Some points:
[ 14  17   7  31   6   4  13 -32 -41  -4 -19  -5   3 -25  13 -10  27  10  13  -9 -34   1  12 -27 -31   3 -10  59   5 -52  -1  21  13 -33  13 -14  19  29 -79 -14  15   3 -16  -7  -3  18  -3]
[ -4 -13  -3 -32 -21  11  -1  43  -1  18 -12   6  33  61  54  11 -12  36   1  14 -32  -3 -36   3 -10  17  45  -7 -26  -7  35   4  -5 -12  19  -5  48  18  10  41   9   8  17  -2 -22  19   2]
[-11  25   2   1   2 -29  40  21  42 -20  25   2  -4 -10  33  -2 -27  -2  38   0   6   0  18   5  21 -56 -40  -8 -22   3  14  13  -1 -39   7 -16  -3 -25  20 -29 -32  20 -38 -11 -18  13  17]
[  5  -5  38 -18  15  -7 -12   8  58  27  13 -16 -32 -14  -8  21  -5 -15   3 -25 -39  18 -14  18 -13  30  -8  48  16 -14   2  21 -64   6   6  11  -3 -43   9  -5  23  -4  -7 -29  47 -36 -18]
[ 12  23 -12  31   4  36  44 -24  37  18 -13  13  22  34 -28  -4  38 -25 -52   5 -13   3 -20   2  -9  27  18  20  -5  21  28  -7  35  10   9 -16 -70  28  10   8 -23  14  13  18 -48  -2 -31]
[  8  12  -7  28 -47 -20 -50  10  11  -7  14  -2  14 -12  12  -5  -4  19  19 -19  -6   0   1   9  -7 -14  -2 -22  -9   8  13   6   5  36  -3 -36  -9 -13  -4 -70 -18 -67  31 -18  12 -44   2]
[-10   5  35  13 -13  38  -2 -32 -23  27  -1 -11  19 -24 -26 -24 -25   7   1  21  -5  10   0 -10  35  11   4 -20  -6 -17   4 -20 -37   4 -16 -19   4  26  53  65 -59 -21 -17 -25  14  21  33]
[ -7  -1  -2 -38  -2 -40   5 -27  -5 -38  -4  -2 -15 -30 -38  59  37  19 -38 -10  -6  20  15  58  21 -33 -14   2  -2 -35  35 -18   2  21  25  38 -22  31  30  41  32 -11  -9 -12   5   7  23]
[  4 -35 -50   3  -8  12  -6   4 -31  42   5 -18 -17  32 -11  -3 -14  -7  23  41  54  28 -21  43  17 -12  12 -14   3 -42   4   8 -19 -17  -5  35  -4  -4 -13 -63 -23  23 -25  -4  -4 -16 -28]
[-37 -30  11   6 -73  20  -1 -18  19  -5  43  -5  49  -3 -47  36  15 -26   2  10  36   9  -7 -28  15  15  48   3 -18   2  -4  36  68 -17 -13 -14  24   0   8   7  43  30  31  25  -8  -3 -11]
[-39 -11 -13  -3  10   1  -8 -76 -17   0   0   3  14  31  37 -21  10  21 -18  -3  26 -46   0 -19 -34   5 -16  13 -23  20  13 -12  -8  16 -14  35 -16 -18  25  -8  24   5 -16 -38   2  -5  31]
[ 32  -1  14  42 -29   8 -38  15  21   4 -19  22 -12  -8 -33  44 -42  25 -11 -18  17 -50  -6   7 -26 -24   5  10  17  21 -25  25 -19 -17 -10  34   5  16  17  -4 -27   9  12  20  -3  16 -23]
[  8  38 -49  -2   5 -33 -24  -3   9  25 -14   5 -10 -21 -15   5 -17  21  -1   9  -6  -2  17 -29  19  -2   1 -13  -5 -16 -12 -26   0  30   1 -21 -12 -72 -10  30  31  19 -50  44  -5   0   0]
[ 38   2 -30   2 -24 -17   4  10  18 -34  14 -20 -39  25  22 -16  -9  33  -4 -38  -4  16   7  -3  22  22 -22  -8  12  19 -54 -19 -18 -22 -35 -16  -4  59   2   9  13  24 -14 -12   7 -24 -33]
[  0  31  -2  -2  16   5 -11  42 -13 -20  20 -17  -7  -7 -31  10  72  -9   2  50  -9 -62  -4  -5 -21  -1  -7 -33  10  15 -34   7 -23   2   7  -6  13 -16 -21   8 -30  -7   4 -31 -21 -21   5]
[ -1  10   8 -13 -24   1  11  28 -19  -7 -14  24  37  -5  37  27 -10 -13  26   6   3  25  14 -14  18   1 -18   4 127  47   3 -21   9 -23 -11  21 -12   1 -16  12  14 -56 -30  -4   4  -8 -14]
[  42 -100   25    7    8  -75   28  -11  -13  -13  -38    9   15  -14   14  -40    6  -33   13   39  -10  -12   10   20   -5   30  -11  -41  -37   34   15   40   24   -2    3  -17  -18    6   15   45    2   11   -1   10   13   15  -16]
[ -9  -8  13 -20  26 -10 -29  -7 -41 -12  27  -8 -31  24 -10 -19 -17  -3  -5  16  -6  34 -14 -31   1 -11  24  44 -20  28   6  20 -36 -14  15 -17 -24  14 -23   2   2 -19   8  49   9   4  49]
[  8  25  25  -4  12  32  22   4 -30   5  29  26   5  26  33   3  15 -25 -56   4   9  -4  -9  19  10 -36 -12 -15 -25 -14  -3 -25  37   1  67 -20  14 -10  20  -8   5  22  18  20  69 -30 -35]
[-23  -6  -5 -22  41  27   4   9  16  -1 -68  -5  30 -23 -22 -11 -11  -9 -29  -4 -14 -20  29  18  16 -15  15  13   0  19  -5   6 -18  12 -27 -34  32   6 -41 -40   1  10 -14  -5  12 -12  18]
[  3  -1  23 -30  31 -11   9   2  -1  -4 -10   3 -13 -13 -47 -16 -21  -7  18 -25  -4  28 -26 -29 -54  18  12 -31  -4 -16  23 -89  32 -44   0  -3  14 -33  15  -7  -8   5  16 -11 -34  -6  19]
[ -2   8 -18  19  37  34 -22  -8  32  11 -15 -10 -42  -2  29 -29  -8 -26  33 -17   2  -9  13  16  -2  11  13 -31  28 -16 -38  25  40  18  13  29  -2  11  -5   6  22 -10   4  17 -40  -7  51]
[ 17   0  11 -23  27   2  -3 -15   9 -19  17   0 -11  -5  29 -13  19  12  -4 -30  50   1  10 -20  30  -2  -2   3  15 -21  -5   6 -14  25 -12 -12   6 -24 -24 -19 -10 -10  69  -3 -15  91 -21]
[-49  15 -21  22   3  12  26  57 -36   8  21   5  -9 -16   4  -6 -15  -4  25 -19 -15  16  15  -2 -14  17 -35  23 -40  15 -16  -1  -4  60 -41  65  18  14   2  -7  -6   0  13   6  28   9 -17]
These points spread out most along one direction. For each point below, how far along it does it lie, from 0 to 99? 50 is the average, and the first point above lies past it. One standard deviation of the points above along it is 16.
[-23  -6  -5 -22  41  27   4   9  16  -1 -68  -5  30 -23 -22 -11 -11  -9 -29  -4 -14 -20  29  18  16 -15  15  13   0  19  -5   6 -18  12 -27 -34  32   6 -41 -40   1  10 -14  -5  12 -12  18] --> 59
[-49  15 -21  22   3  12  26  57 -36   8  21   5  -9 -16   4  -6 -15  -4  25 -19 -15  16  15  -2 -14  17 -35  23 -40  15 -16  -1  -4  60 -41  65  18  14   2  -7  -6   0  13   6  28   9 -17] --> 67
[ -4 -13  -3 -32 -21  11  -1  43  -1  18 -12   6  33  61  54  11 -12  36   1  14 -32  -3 -36   3 -10  17  45  -7 -26  -7  35   4  -5 -12  19  -5  48  18  10  41   9   8  17  -2 -22  19   2] --> 31
[ 14  17   7  31   6   4  13 -32 -41  -4 -19  -5   3 -25  13 -10  27  10  13  -9 -34   1  12 -27 -31   3 -10  59   5 -52  -1  21  13 -33  13 -14  19  29 -79 -14  15   3 -16  -7  -3  18  -3] --> 56
[-10   5  35  13 -13  38  -2 -32 -23  27  -1 -11  19 -24 -26 -24 -25   7   1  21  -5  10   0 -10  35  11   4 -20  -6 -17   4 -20 -37   4 -16 -19   4  26  53  65 -59 -21 -17 -25  14  21  33] --> 40
[ 38   2 -30   2 -24 -17   4  10  18 -34  14 -20 -39  25  22 -16  -9  33  -4 -38  -4  16   7  -3  22  22 -22  -8  12  19 -54 -19 -18 -22 -35 -16  -4  59   2   9  13  24 -14 -12   7 -24 -33] --> 64
[ 12  23 -12  31   4  36  44 -24  37  18 -13  13  22  34 -28  -4  38 -25 -52   5 -13   3 -20   2  -9  27  18  20  -5  21  28  -7  35  10   9 -16 -70  28  10   8 -23  14  13  18 -48  -2 -31] --> 20
[ -7  -1  -2 -38  -2 -40   5 -27  -5 -38  -4  -2 -15 -30 -38  59  37  19 -38 -10  -6  20  15  58  21 -33 -14   2  -2 -35  35 -18   2  21  25  38 -22  31  30  41  32 -11  -9 -12   5   7  23] --> 41
